In the data rows, the value 128 means zero.
In the table below, every row is followed by its label. The labels come from one hidden rule.
[154 131  86  89 126 107 135 147 119  97 124 151  88 118 130 136 143 147
 117 117 130 142 118 158] 2
[156 124  76 112 116  82 121 148 103 102 108 157 151 107 147 130 124 151
 129 127 109 132 135 132] 0
[153 150 156 124 157 131 122 108  90 135 132 107  89 133 139 127 107 111
 128 129 117 126 104 133] 1
[103 140  91 174 122 153 128 134  99 115 148 109 142 124 116 131 103 145
 122 122 114 135 134 127] 0
[110  70 140 148 146 111 116 151 112 121 119 123 141 139 138 120 111 124
 132 120 136 159 142 135] 0
[124 131 159 166 123  86 151 129 121 134 143 195 152 130 154 180 126 108
 127  74 133 140 130 130] 2
[132 127  93 114 139 139 108 146 185 144 110 134  97 130 153 182  89 119
 118 137 103 149 110 104] 2
[111 139 171  98 137 117 135 131 125 137 130 165 126 116 108 117 124 129
 104 119 114 119 116 131] 2
[181  94 121 149  91 182 103 159 120 140 113 137 133 125 130 114 133 126
 122 116 133 132 143 123] 2
[118 109 125  75 151 134 129 120 160 149 132  93 205 107 101 113 125 162
 163 134 137 149 148 137] 0
[ 93 118 145 108 110 138 100 141 105 109 126 128 123 142 105 139 134 122
  95 135  97 116 122 117] 0
[123 159 115 147 162 115 125 139 140 133  97 120 129 103 127 116 146 127
 139 138 129  96 116 114] 2
[115  71 128 145 146  98 116 154 111 111 138 100 172 153 155 107 136 111
 130 124 123 151 131 108] 0
[124  85 111  85 136  88 106 145 149 142 176  98 151 155 108 131 143 118
 158 112 137 140 147 148] 0
[112  65 145 140 125 118 110 118 125 136 114 129 136 122 120 124 114 140
 135 116 133 148 133 137] 0
[119 144 141 132  69  98  95  92 137  93 103 141 113 130 120 127 116 115
 140 128 123 123 131 115] 0
[145 136 129 149 149 103 168 118 141 147  69 107 164 203  93 128 132 147
 102 140 131 138 143 152] 1
[110 153 132 131  71 116  88  91 145  96 129 121 122 147 117 124 155 115
 136 150 136 137 126 128] 0
[160 117  82 106 124  89 118 147  98 118 138 161 139 116 111 119 127 132
 140 158 141 133 131 123] 0
[101 142 147  89 142 149 134 144 133 151 136 128 138 104 110 108 151 125
 131 128 115 122 116 123] 0
[120 140 135 136 120 126 168 102 124 177  97 182 129 145 129 110 143 133
 110 123 173 135 119  97] 1
[144 133 156 167 131  77 166 134 145 134 145 130 165  98 138 156 126 116
 124 135 133 139 121 157] 1
[108 155 131 132  70 110  92  93 135  94 134 110 129 143 125 124 149 117
 140 147 136 130 123 133] 0
[105  79 144 136 118 130 136 152  94 114 109 124 105 137 114 150  91 149
 130 123 148 120 142 130] 0
[144 156 137 118 162 152 120  98 101 122 101 134 100 148 157 134 122 105
 152 134 123 129 111 132] 1
[103 117 168 106 111 114 109 125 109  94 118 160 132 141 121 129 110 124
 105 127 105 123 133 120] 0
[107 131 120 130 160 118 104 145 139 154 130 163 123 122 121 115 166 110
 137 132 144 113 127 133] 1
[ 99 128 119 157 138 136  97 120 106 123 130 151 113 130 114 117 137 124
 129 107 122 123 121 140] 0
[181 105 133 159 123 131 131 141 112 143 167 116  98 140 121 124 142 151
 125 131 136 127 139 103] 0
[152 125 155 155 129  89 155 133 141 119 182 131 116  89 130 106 127 123
 109 137 137 115 151 119] 1
[113 137 173  96 133 127 130 128 136 138 122 170 127 113 116 122 129 125
 105 120 113 113 114 130] 2
[140  82  97 111 135 129 117 141 138  98 179 104 102 120 106 139 171 116
 120 130 166 135 114 114] 2
[126 151 135 132 153 144 119 150 189 138  92 125 108 102 121 155 110 119
 152 155 122 117 137  98] 2
[130 160 155 116 159 149 110 131 154 110 105 126 120 104 138  89 113 120
 134 159 118 116 120 125] 2
[156 150 150 126 160 129 129 102  86 138 156 110  90 149 142 143 131 123
 118 133 123 134 113 134] 1
[176  97 122 148 113 139 117 136 106 135 156 110  90 135 109 118 129 141
 116 112 123 114 129  82] 0
[100 143 110 127 139 130 139 143 131 173 145 126 111 119 106 150 131 109
 135 117 113 106 132 132] 1
Here are more rows. What is the label of each one?
[136 120 114 116 147 187 162 119 148  67 119 118 152 119 177 154 152 115
 107 120 139 121 143 119] >> 2
[131 114 130 125 153 188 158 103 153  75 120 111 145 116 165 145 142 125
 138 121 151 136 156 115] >> 1
[129 158 155 113 160 152 110 128 147 106 111 123 118 108 141  89 115 123
 135 157 120 110 121 118] >> 2
[101 126 133 102 129 110 161 144 135 131 131 132 111 137 109 104 104 123
 158 120 135 117 133 133] >> 0
[147 161 140 122 168 155 125 105 108 131 108 139 107 158 164 146 133 114
 160 143 132 135 116 139] >> 1
[148  92 113 121 121 138 134  57 147 142 154 135 124 136 127 139 135 139
 129 103 104 139 138 127] >> 0
[135 153 112 123 111 104 116 133 123 156  59  49  95  95 114 141 119 106
 101  79 128 148 152 118] >> 2
[131 116 136 142 148 145 164  86 170 116 109 147 119 135 124 123 125 148
 119 131 112 140 145 127] >> 1
[174 109 139 162 129 114 138 136 116 147 174 106 101 148 113 130 131 155
 133 133 123 121 128 108] >> 2
[145 139 147 170 100  74 145 128 122 144 120 117 172  84 152 194 137 127
 130 147 138 123 135 117] >> 1
[145 159 141 120 167 157 123 108 109 128 101 142 109 154 166 141 121 109
 168 140 128 134 116 137] >> 1
[121 161  94 185 100 146 140 111 118  94 149 105 166 141 137 107 122 157
 133 109 122 146 109 134] >> 0
[142 152  97 134 146  97 133 171 126 160  74 179 129 181 169 108 148 164
 148 126 123 139 169 120] >> 2
[112 131 163  93 126 123 121 126 129 126 117 153 121 108 107 113 122 120
  95 105 101 111 105 119] >> 0
[100 151 109 141 149 132 134 137 118 153 143 146 128 120 103 138 148 115
 141 108 113 116 133 134] >> 1
[153 151 152 124 157 131 124 104  85 131 144 107  85 137 144 136 111 115
 126 127 115 124 109 133] >> 1
[110 137 121 117  98 111 196 140 106 126 142 119 126 156 139 111 104 116
 158 111 137 105 140 136] >> 1
[115 113 138  99 124 138 138  84 149 173 103 118 171 116 145 105 129 163
 145 125 163 122 105 131] >> 1
[177 111 148 166 129 118 138 146 126 148 162 113 109 144 118 123 131 151
 138 134 127 124 125 120] >> 2
[158 126  82  93 129 109 129 157 119 104 137 164  96 111 127 139 153 147
 124 132 148 157 126 155] >> 2
[152 127  98 103 143 149 128  83  66 111 131 120 188 129 128 160 118 125
 109 120 145 104 153 128] >> 1
